One vector is turned by the same rotation once a tick. Each row is the vector after some number of ticks, and that number follows the row.
The counts run from 0 to 451.
[ 88 129 108 167  90 139 119  82 143 123 159 128 104 148 148 188  99 134
 129 123 144 113 117 159 101 131 138 102 163 158 125 111 118 115 137  90
 159 108 112 168 177 159 131  83]  438
[ 40 156  97 159 115 128 119  90 142 150 123 153 130 127 115 169 104 163
 115 142 149 100 134 151 115 105  80 139 158 122 108 115 121 112 134  66
 150 122 124 128 164 157 122 112]  34
[115 140 115 149  91 115 114  98 108 121 151 126 125 113 114 185  62 172
 154 123 110 137  96 124  89 141 166 121 142 156 122 124 143 116 161  86
 148 133 134 133 190 136 119  88]  351
[ 96 167 139 125 109 106 126  98  77 129 116 128 125  93 108 178  82 187
 140 147 113  94 121 132  92 113 108 103 164 137 122 153 125 112 164  99
 155 140 140 145 174 135 136  82]  85
[109 139 109 136  81 115 127 102 131 136 154 121  90 140 141 179  92 166
 153 123  99 147 121 137  93 121 135 149 172 167  92 113 143 101 151  70
 134 132 126 123 164 130  93 111]  67
[ 47 163 106 173 113 134 108  75 129 135 108 156 137 114 117 158 103 168
 130 151 142  96 132 149 124 122  95 141 152 128 111 119 117 113 115  70
 137 115 130 137 158 142 127 112]  35
[120 135 106 163  92  99  87  85 132 116 110 108  71 146 132 161 122 153
 158 122  99  95 128 147 124 131 138 137 188 152 123 124 137  81 125  85
 113 113 123 169 157 119 112  92]  148
[101 146 130 132 106 137  99 100 101 146 111 132  99 133 109 184 113 185
 141 141 133  89 120 130  92 162 139  93 182 135 104 131 128  85 158 108
 142 106 134 154 168 157 121  90]  93
[ 75 167 116 155 133  96 112 101 127 153 125 137 107 106  81 171  83 191
 141 133 123  97 106 131  96 121 114 124 138 121 113 128 131 109 170 101
 147 144 138 141 173 145 102 100]  366
[ 47 148 100 155 120 104 103  97 126 139  94 161 132 123 129 157 100 154
 133 152 136  92 122 129 136 116  87 138 167 126 118 116 110 104 140  62
 166 138 133 109 163 140 121 112]  128
[120 128  79 133  88 115 113  75 132 151 113  95 107 141 115 175 111 158
 116 113  93 104 112 134  93 132 128 131 188 162 119 143 133  85 121  86
 112 104 132 149 150 159 128 112]  52
[ 97 114  88 153  83 149 106  93 135 126 154 128 140 134 133 183  86 159
 127 113 126 128 108 135  89 144 163 117 154 155 123 117 135 109 128  63
 151 102 119 140 186 150 136  99]  442
[ 57 143 115 156 124 133  84  90 122 136  99 148 138 124 112 165 119 168
 121 144 156  73 127 141 119 135 105 108 168 121 125 121 121 103 127  81
 157 101 125 143 164 154 136 100]  278
[102 169 121 132  93 110 141  80  95 119 145 130 135 110 137 190  74 163
 144 138 102 134 118 123 100 101 113 129 159 174 124 134 122 122 147  68
 163 149 143 120 167 132 116  99]  74
[ 74 165 113 146 100  99 120  74 100 121 112 132 147  98 136 154  90 169
 135 143 102 116 132 144 118  88  93 155 167 150 122 139 126 105 122  60
 137 130 137 116 159 122 133 109]  316
[ 94 109 110 153  96 135  91  94 138 139 125 134 117 150 131 181 104 148
 140 127 137  99  92 124 102 174 154  94 170 156 116 110 123  91 147  91
 167 106 114 132 174 165 114  98]  105
[ 75 117  77 176  72 115 115  90 150 135 135 135  99 146 146 158  85 120
 130 128 124 130 103 160 115 115 121 144 166 139 106 117 116 103 144  69
 136 130 104 125 168 132 116  93]  300
[ 73 132  84 191  71 110 113  69 147 120 120 136 120 127 147 149  82 116
 144 134 118 121 108 157 126 121 127 150 152 152 120 119 112 105 132  69
 134 131 116 131 167 123 119  86]  301
[ 61 171 129 172 124 107 108  84 112 145 101 150 120 103  97 158  92 164
 147 152 142  83 113 134 118 137  95 121 150 126 120 128 102 105 153 108
 146 134 136 134 162 148 109  94]  369
[ 96 174 124 134 122  95 104  84 109 148  98 124 104 112  96 167 113 201
 155 138  99  89 126 116 108 120 106 150 171 149 114 129 136  84 132  86
 127 126 154 134 146 144 100 127]  227
[103 131  97 178 108  86 109  92 151 128 146 125 104 117 103 178  77 146
 159 110 120 114  78 129 105 131 151 124 132 151 133 114 125 117 163  98
 154 139 126 144 178 143 106  89]  111
[105 123 116 144  89 106  96  83 140 108 149 117 111 139 167 171 111 156
 148 109 118 119 125 145 117 112 133 144 180 177 123 102 142 102 120  47
 154 105 113 145 163 127 111 113]  158
[113 126 111 161  86  94  97  67 121 101 128 110 128 131 164 167 101 131
 147 119 106 115 117 148 128 109 134 127 175 180 147 127 123 107 121  65
 153 115 122 155 161 121 133  84]  155
[ 64 167 111 169  98  99 120  88 116 137 112 147 111 107 113 151  76 160
 158 151 114 120 110 138 119 122  95 156 151 136 101 125 114  97 156  84
 130 153 132 110 162 123  96 107]  219
[ 52 150  94 156 116 105 122 105 137 143 114 159 110 140 118 177 100 158
 130 146 130  95 113 123 126  98  92 135 166 126 119 117 108 104 149  69
 163 155 140 117 166 147 113 103]  127
[104 107  91 153  90  90  83  92 157 146 113 122  82 157 138 162 106 144
 152 113 117 110  94 132 119 140 137 137 184 154 109 106 133  77 146  76
 142 123 116 126 159 145  97 112]  390
[ 81 171 117 152 111 104 118  70 100 128  93 138 143 103 114 168  87 165
 150 150 100 102 117 115 119 113  97 143 157 160 128 136 107 102 133  76
 142 141 156 109 153 139 119 113]  223
[121 121 113 129  81 110 102 105 114 133 113 124  72 154 142 178 108 152
 157 133 110  99 112 132 109 147 142 102 202 149 109 129 128  76 161 101
 146 126 119 144 165 135 114  81]  243
[ 95 132  91 145 114  92  94  99 144 166 103 120  82 140  93 170 108 171
 130 128 117  81  94 133 104 137 116 118 180 121 110 129 132  81 163 110
 137 120 125 148 154 162 108 102]  378
[101 137  97 146  78 125 128 113 109 105 150 140 104 127 146 180  80 154
 153 134 108 135 129 141 112 105 140 127 160 146 124 130 135 117 140  60
 146 147 126 139 191 104 134  77]  164
[ 75 136 102 181  81 107 119  73 150 136 135 132 122 123 137 144  73 126
 144 134 126 135  91 156 107 141 120 144 147 157 103 113 107 109 150  86
 146 125 107 114 163 146 101 101]  207
[ 85 139 117 132  94  87 101  85  90 135  81 123 106 121 138 145 100 152
 139 151 113  87 112 140 118 124  96 114 194 130 112 154 114  77 151  92
 149 127 123 125 146 135 128  90]  233
[ 89 168 111 126 112 109 131  80 114 143 130 129 127 119 128 181 100 187
 121 132 101 108 146 131 103  86  85 151 173 158 118 134 130 110 119  58
 146 128 146 137 148 149 126 115]  318
